In the data rows, 50 means zero.
Some points:
53/62/59/21/99/70/40/60/57/76/49/45/34/53/43/54/24/30/59/60/48/48/47/51/54/62/50/53/45/63/77/64/43/59/49/43/47/56/98/50/42/34/75/58/99/52/55/73/25/23/45/47/40/38/47/54/58/50/54/51/37/41/20/52
61/66/37/81/41/45/26/30/27/44/32/39/45/18/55/34/62/65/61/56/71/38/43/61/42/49/47/52/61/63/33/63/69/52/16/61/36/43/52/46/89/46/54/65/33/22/63/71/23/85/54/32/47/48/36/55/32/60/37/61/60/78/26/45
53/57/88/62/47/73/82/50/60/56/71/65/73/55/75/71/66/60/76/75/60/64/82/93/82/76/59/58/51/6/59/52/64/73/64/69/48/88/55/80/39/76/72/47/63/46/67/60/77/74/44/80/60/32/41/79/58/83/43/71/30/65/70/71
16/34/23/38/36/49/90/50/59/55/46/42/51/34/64/51/38/34/39/48/45/75/22/45/41/42/44/37/37/45/36/38/49/51/62/55/37/99/31/40/70/38/58/48/60/33/33/41/9/45/58/54/62/47/69/42/34/44/25/25/38/25/59/51
56/87/61/84/41/44/65/56/41/35/56/34/40/71/29/48/24/41/51/61/24/54/66/29/69/49/51/51/40/32/34/28/32/47/72/42/29/38/41/35/84/48/29/50/38/44/76/45/34/20/28/31/38/51/77/68/30/43/29/63/43/22/44/30
32/75/39/95/57/50/61/59/69/35/62/43/32/42/57/40/42/87/43/52/70/41/31/24/52/19/44/51/53/52/60/31/31/56/36/15/49/48/20/48/60/38/56/54/29/51/86/55/76/65/37/44/48/28/41/28/63/30/56/32/21/64/57/55
47/52/56/67/42/36/52/14/49/49/46/54/52/36/16/52/33/71/44/33/94/91/43/53/25/67/56/44/38/51/59/42/52/20/31/51/35/64/28/47/29/44/42/35/38/43/28/47/64/57/42/48/25/55/79/41/64/25/32/47/38/74/36/41
56/26/50/77/77/51/43/34/45/56/47/57/19/39/62/53/21/73/41/45/61/30/63/51/28/48/51/53/44/24/43/58/46/56/44/26/71/37/95/42/39/21/32/41/96/72/36/19/68/74/48/65/71/60/41/59/37/69/47/45/60/66/37/44
39/59/39/64/45/50/2/54/59/55/48/25/54/84/37/38/58/44/27/34/55/23/20/65/98/47/42/46/44/55/44/44/79/35/78/50/42/18/38/38/62/50/47/39/47/47/46/48/77/47/64/79/51/50/17/51/57/51/29/45/52/34/42/62
47/38/68/18/55/60/65/34/56/41/64/33/52/30/46/37/95/57/22/41/28/49/45/61/11/32/30/73/57/66/42/42/86/48/23/41/44/57/54/40/17/60/42/50/41/38/42/56/35/33/50/61/44/50/72/68/57/61/49/50/73/27/53/32
46/31/39/38/56/48/31/49/53/40/52/56/43/53/43/60/92/48/75/68/49/21/56/96/3/55/63/39/41/54/51/35/83/61/58/48/41/9/28/50/37/52/50/53/51/57/32/50/27/36/57/25/53/74/19/39/40/29/73/51/39/42/66/58
58/35/45/40/63/54/37/49/48/56/45/48/99/49/50/61/74/60/38/39/54/27/51/10/29/53/49/45/57/36/49/52/31/52/51/97/58/21/80/46/59/99/55/45/70/73/39/42/44/59/21/44/53/18/52/52/54/40/28/47/27/73/85/54
62/49/61/36/24/79/77/61/63/37/62/71/55/62/58/81/36/55/47/40/54/60/83/45/63/73/53/53/67/88/59/33/55/66/71/50/24/58/64/72/68/63/70/14/50/50/60/43/55/64/81/65/66/83/47/67/63/52/99/58/87/77/33/71
46/45/55/53/65/36/32/42/51/50/53/40/81/43/51/38/30/48/58/69/50/35/47/18/40/40/51/46/40/75/49/47/0/43/37/76/48/44/52/48/22/74/40/61/57/29/35/57/52/54/94/54/42/86/22/47/41/57/80/54/86/32/86/46
77/29/13/38/54/32/70/72/38/30/26/23/36/89/41/26/52/36/55/60/37/87/44/45/42/33/57/37/59/38/53/43/38/54/54/44/49/78/50/34/31/46/36/41/18/52/26/58/77/52/41/48/57/40/79/33/45/52/47/65/40/49/39/75
59/51/60/47/12/71/52/54/49/99/47/49/53/56/57/65/43/51/57/56/55/36/61/56/57/59/49/55/46/63/69/99/43/69/57/64/99/55/12/44/41/46/61/84/22/99/58/51/47/44/62/54/61/62/86/61/53/63/71/49/64/55/42/48
37/44/55/19/51/38/47/38/57/59/73/72/46/43/57/52/26/35/58/41/24/54/57/46/59/62/59/48/69/48/23/76/56/40/53/23/71/34/70/93/60/56/55/99/62/77/49/54/49/60/58/59/43/54/72/49/63/39/53/67/48/41/44/70
55/82/37/54/43/28/34/31/37/37/44/59/54/19/47/57/74/4/38/38/20/51/52/66/69/45/51/37/56/37/69/40/48/40/9/58/66/57/58/57/63/41/43/28/38/54/91/36/17/17/46/56/59/58/32/34/64/50/61/41/52/39/59/48
62/52/69/45/43/51/61/50/54/40/21/79/43/61/66/25/63/54/71/36/44/78/42/40/67/42/62/72/41/63/44/72/60/41/62/39/57/43/35/31/68/48/36/26/56/42/37/38/52/40/43/28/36/22/33/23/44/52/49/39/61/27/62/34
40/28/48/22/30/35/34/99/28/38/55/64/38/62/46/57/48/47/39/47/56/38/44/43/68/48/34/49/53/42/45/38/40/36/73/49/43/53/39/58/21/23/46/56/32/16/41/54/89/50/27/27/43/43/39/50/42/51/35/39/44/68/40/13
There is one direction along which these points spread out most. Take the direction at right angles to it along which they spread out most. Go by this last direction. For each point below, how far along it does it lie, from 0 to 99? The average is 50, and the first point in the table lies past the average. One standard deviation of the points above along it is 16.
47/52/56/67/42/36/52/14/49/49/46/54/52/36/16/52/33/71/44/33/94/91/43/53/25/67/56/44/38/51/59/42/52/20/31/51/35/64/28/47/29/44/42/35/38/43/28/47/64/57/42/48/25/55/79/41/64/25/32/47/38/74/36/41 -> 40
55/82/37/54/43/28/34/31/37/37/44/59/54/19/47/57/74/4/38/38/20/51/52/66/69/45/51/37/56/37/69/40/48/40/9/58/66/57/58/57/63/41/43/28/38/54/91/36/17/17/46/56/59/58/32/34/64/50/61/41/52/39/59/48 -> 64
58/35/45/40/63/54/37/49/48/56/45/48/99/49/50/61/74/60/38/39/54/27/51/10/29/53/49/45/57/36/49/52/31/52/51/97/58/21/80/46/59/99/55/45/70/73/39/42/44/59/21/44/53/18/52/52/54/40/28/47/27/73/85/54 -> 67
39/59/39/64/45/50/2/54/59/55/48/25/54/84/37/38/58/44/27/34/55/23/20/65/98/47/42/46/44/55/44/44/79/35/78/50/42/18/38/38/62/50/47/39/47/47/46/48/77/47/64/79/51/50/17/51/57/51/29/45/52/34/42/62 -> 54
59/51/60/47/12/71/52/54/49/99/47/49/53/56/57/65/43/51/57/56/55/36/61/56/57/59/49/55/46/63/69/99/43/69/57/64/99/55/12/44/41/46/61/84/22/99/58/51/47/44/62/54/61/62/86/61/53/63/71/49/64/55/42/48 -> 43
62/52/69/45/43/51/61/50/54/40/21/79/43/61/66/25/63/54/71/36/44/78/42/40/67/42/62/72/41/63/44/72/60/41/62/39/57/43/35/31/68/48/36/26/56/42/37/38/52/40/43/28/36/22/33/23/44/52/49/39/61/27/62/34 -> 46
37/44/55/19/51/38/47/38/57/59/73/72/46/43/57/52/26/35/58/41/24/54/57/46/59/62/59/48/69/48/23/76/56/40/53/23/71/34/70/93/60/56/55/99/62/77/49/54/49/60/58/59/43/54/72/49/63/39/53/67/48/41/44/70 -> 52
